One turning vector, and how many ticks it has turned:
The counts run from 0 to 249.
[112 117 139 112 113 144  60 158 109 118 122 117 147  81 144 124  83 153
 108 121 128  90 118  63 129 141 147 136 188 124 136 130 128 164  90 161
 148 111  76 108 116 126  99 121 133 159 165 140 168 131 124 111 114 144
 110 167 129 129 104 151  90 160]
192
[149  98 139  98 106 118 102 176 110 105 117 153 134  78 146 104 113 180
  98 115 126 113 130  79 113 170 157 130 147 147 141  96 119 132  95 131
 133 124  69 129 152 138 115  87 108 151 164 169 174 132  95 123 115 146
  71 102 150 118 106 158 121 135]
116
[122 106 118 107 100 130  87 173 106 124 146 135 158  92 121  94 107 179
 131 130 151 108 138  94 108 147 145 124 175 166 133 114 147 158  66 161
 146 128  76 161 153 152  78 110 128 121 165 154 187 123 133  99 126 138
  78 134 137 121 116 147 119 129]
174
[118 125 157  73 141 130  83 131 105 139 125 130 158 110 162  92  96 144
  90 128 114  80 112  77 119 149 154 132 183 136 134 146 119 166 122 119
 166 107  89  80 105 148  98 112 128 185 155 154 167 147 145 137 156 139
 117 150 127 118 119 120 104 134]
47
[139 116 149 118  95 139  74 173 103 121 120 124 149 103 147  98  88 180
 113 130 145 103 138  85 125 141 137 132 174 153 127 157 133 144  73 149
 167 112  94  97 116 159  94 123 132 140 161 146 151 120 135 103 111 115
  68 163 136 136 103 150  96 131]
231
[136 128 149 120 122 102  88 144  97 135 131 135 167 103 149  87  90 152
 102 122 135  91 108 101 122 171 156 133 150 168 128 134 103 171  99 111
 186 137  83  90 103 161 135 100 111 158 157 157 172 133 120 141 116 131
  86 132 159 129 136 148  79 135]
140
[160 151 141 111 122 123 105 131 114 129 140 123 170 106 168  65 105 160
  93 127 142  70 106 117  98 143 153 130 147 131 110 127 132 151  82 142
 153 137  86 129 142 160 112  99 117 144 153 166 178 120 110 116 165  86
  62 114 154 133 120 154 117 121]
122
[106 110 155  80 141 140  93 173 122 114  91 130 141  84 166 103  99 164
  97 108 112 110  95  65 119 150 145 156 171 124 145 121 123 133 100 156
 143 100  92  96 138 134  85  87 135 163 160 151 150 120 120 109 145 145
  90 123 139 116 111 143 113 166]
207
[133 154 140 135 132 128  76 135 103 117 146 120 163 112 152  90  87 150
 103 127 163  81  90 113 115 156 154 121 167 140 134 139 107 173  78 129
 164 138  90 109 119 163 124  95 126 151 156 139 181 112 104 137 125 121
  90 125 160 142 122 153  80 125]
2
[141 138 123 100 117 144 111 161 106 110  91 108 133  93 159  81 102 177
 114 130 132  91 115  76 118 149 139 147 169 122 127 134 122 120  85 174
 142 103  83  91 118 143 114  99 120 170 152 154 153 103 120 116 126 108
  68 162 155 108 108 142 112 149]
111
[124 108 129  82 130 129  94 156 149 114 130 142 134 102 143 105 111 171
  99 131 152 116 112  91 111 188 163 141 191 132 167 114 109 144  96 135
 137 109  94 102 150 131  96  73 116 145 165 174 177 127 119 120 143 163
  98 127 137  92 125 125 107 124]
10
[137 131 146 102 122 140 100 149 125 118 100 118 142 111 175  79  92 163
  94 119 144 104 101  91 124 174 150 151 174 133 134 158 108 141  93 136
 166 101  97  57 116 151 108  84 125 156 146 150 142 109 112 126 122 119
  78 139 153 118 131 140  92 147]
246
[159 165 144 103 131 138  81 115 125 118 133 108 156 117 170  78  94 157
  91 125 150  71 108 102 119 152 147 135 186 106 115 153 115 152  93 133
 158 104  88  91 117 159 110 101 129 161 145 164 172 116 111 127 147 103
  87 141 140 130 107 137 100 121]
243
[115 141 166 103 155 128  62 144 102 135 120 122 178 102 154 110  85 131
 100 103 119  85  94  87 115 136 151 137 179 135 140 139 109 175 105 136
 169 118  96 103 110 159 101 110 133 167 166 145 175 135 132 126 152 128
 118 143 134 138 116 133  90 145]
45
[124  97 149  86 109 140 106 157 106 124 118 146 144  73 177  95 112 167
  89 132 102  95 128  64 120 128 157 133 149 127 126 115 146 130  88 147
 143 125  81 106 141 120  92 115 115 171 163 163 151 150 117 106 137 135
  80 130 132 120 105 157 121 163]
73
[112 123 136 100 125 124 104 165  72 113 116 142 139  90 148  85 105 161
 127 125 124 101 102  85 108 153 150 131 140 172 132 107 113 155  92 145
 159 144  66 116 121 151 114  83 111 171 154 135 183 111 113 129 127 132
  80 117 164 121 131 143 101 153]
19
[109 138 149 107 139 137  94 168 125 138 119 117 176 103 150  88 101 151
 114 115 127  74  97  96 100 121 149 133 178 129 145 127 138 147  74 174
 153 125  99 127 147 145  83 113 131 152 178 156 167 132 147  95 179 110
  88 154 134 113 109 140 111 143]
29
[127  95 122  70 106 130 111 158 108 137 136 149 139 107 148  78 122 179
 115 152 130  98 144  89  97 157 158 116 168 161 135 117 154 139  87 141
 156 131  84 123 134 140  84 104 108 156 161 173 176 152 145 119 149 146
  76 141 135  93 120 126 129 129]
171
[121 135 137 107 150 129 100 129 136 123 142 120 167  84 167  75 101 146
  96 124 135  77  81 116 101 147 159 142 165 124 119 122 136 158  80 156
 151 132  83 125 152 137  95  85 109 139 163 158 179 116 112 112 175 123
  92 110 146 117 131 160 109 146]
163
[124 120 142  92 141 120  94 155 147 136 145 137 167  96 145  84  99 155
 106 113 146  94  98 119  95 158 155 136 177 136 133 119 137 156  78 146
 152 131  96 143 161 154  73  88 117 116 171 166 176 125 124 104 170 137
  82 110 141 114 136 147 126 130]
26
[153 112 158  84  98 136  72 158 125 127 137 154 149 125 165  98 103 180
  83 145 148 103 144  84 122 155 156 113 185 128 154 150 127 144  87 107
 156 111 110 103 136 158  99 112 127 152 159 169 166 152 118 113 130 145
  84 143 123 125  92 130 109 110]
91
[153 123 142 104 108 122  86 138 111 129 148 128 168  82 156  69  89 159
 104 109 149  90 123 112 112 148 132 147 160 141  85 143 140 159  86 133
 175 120  80 121 120 163  81 121 123 116 141 160 167 112 128 109 131 104
  69 119 140 147 132 155 115 124]
82
[165 127 134  88 112 126  88 131  94 133 150 119 156  95 145  70 103 171
 109 126 141  76 140 106 101 142 135 120 159 141  85 133 142 156  94 133
 154 124  71 144 117 172  90 123 118 140 140 164 195 124 126 116 147 103
  71 126 133 145 108 139 133 111]
80
[149 103 167  85 129 115  96 146 116 133 117 145 166  65 166  86  96 152
  90  86 104 100 112  90 116 152 145 157 143 148 109 119 132 151 108 121
 167 123  77 112 132 153  92 109 114 142 155 170 159 132 122 116 142 123
  75 107 133 144 130 160 114 147]
221
[146 126 126  94 127 128  78 125 162 137 150 118 163 100 141 104 101 150
  92 127 159  92 112 104 106 177 163 140 204 117 141 130 120 154 101 131
 146 107  92 101 146 132 106  88 119 142 162 184 182 131 121 134 155 145
 108 145 132 103 126 132 101 114]
146
[165 122 136  81 111 123  81 140  87 129 144 125 150  99 140  82 109 171
 114 124 124  84 148  96 103 133 135 115 160 146  98 121 137 157  98 126
 150 122  73 151 118 169  95 120 116 151 142 165 199 130 125 114 138 112
  77 124 133 146  91 131 138 109]
79
[137 124 143  97 121 138  96 169 119 109  89 125 134 101 163  90  93 175
  99 117 143 112 105  83 127 173 148 156 178 134 149 145 105 134  97 139
 161  98 100  65 119 147 106  89 128 157 155 157 142 104 117 120 117 130
  77 143 153 111 127 138  96 146]
247
[118 106 122  84 111 143  75 163 118 112 129 127 132 114 125  97  96 175
 110 142 156 120 135  83 120 173 139 124 203 133 141 141 126 160  86 142
 145 100  89 111 120 150  71 100 133 140 153 146 182 115 131 103 121 157
 103 141 132 110 111 113 115 123]
52
[141 131 141 128 111 112  87 136  83 133 139 133 171 100 156  81  92 154
 102 133 138  87 116 100 117 151 156 130 146 164 123 138 116 171  89 119
 183 146  76  92 110 153 137 107 109 157 161 153 169 136 113 141 118 123
  81 143 151 130 130 156  77 139]
139
[142 115 123 102 115 121  63 131 107 132 171 121 167  85 121  98 102 151
 121 128 143  81 145 102 107 150 147 127 174 146 106 122 137 172  90 136
 155 130  65 150 125 146  92 121 110 135 160 164 206 134 131 124 131 138
  96 142 124 133 115 145 119 121]
39
[122 113 148  60 139 143  99 165 113 123 102 137 129  85 164 102 113 165
  98 123 103  95 120  56 113 143 149 135 170 114 140 111 124 131 110 149
 131  99  87 111 132 130  90 101 129 186 164 164 163 143 118 117 148 145
  96 139 131 112  91 131 132 149]
209
[115 114 138 106 119 143  66 146 105 115 124 116 150  70 148 124  92 143
 103 127 119  90 123  61 124 130 154 134 177 121 138 127 126 160  94 151
 145 111  70 105 115 120 106 120 122 175 162 149 176 143 117 119 114 144
 115 158 129 128 101 152  91 162]
193
[132 100 126  89 104 124  69 163  91 132 146 137 151  93 111 103 105 169
 126 123 132  97 154  80 106 154 140 120 169 165 123 117 132 165  95 134
 154 120  67 144 117 158  97 118 114 148 163 162 198 141 143 124 123 147
  90 141 129 119 110 130 122 108]
37
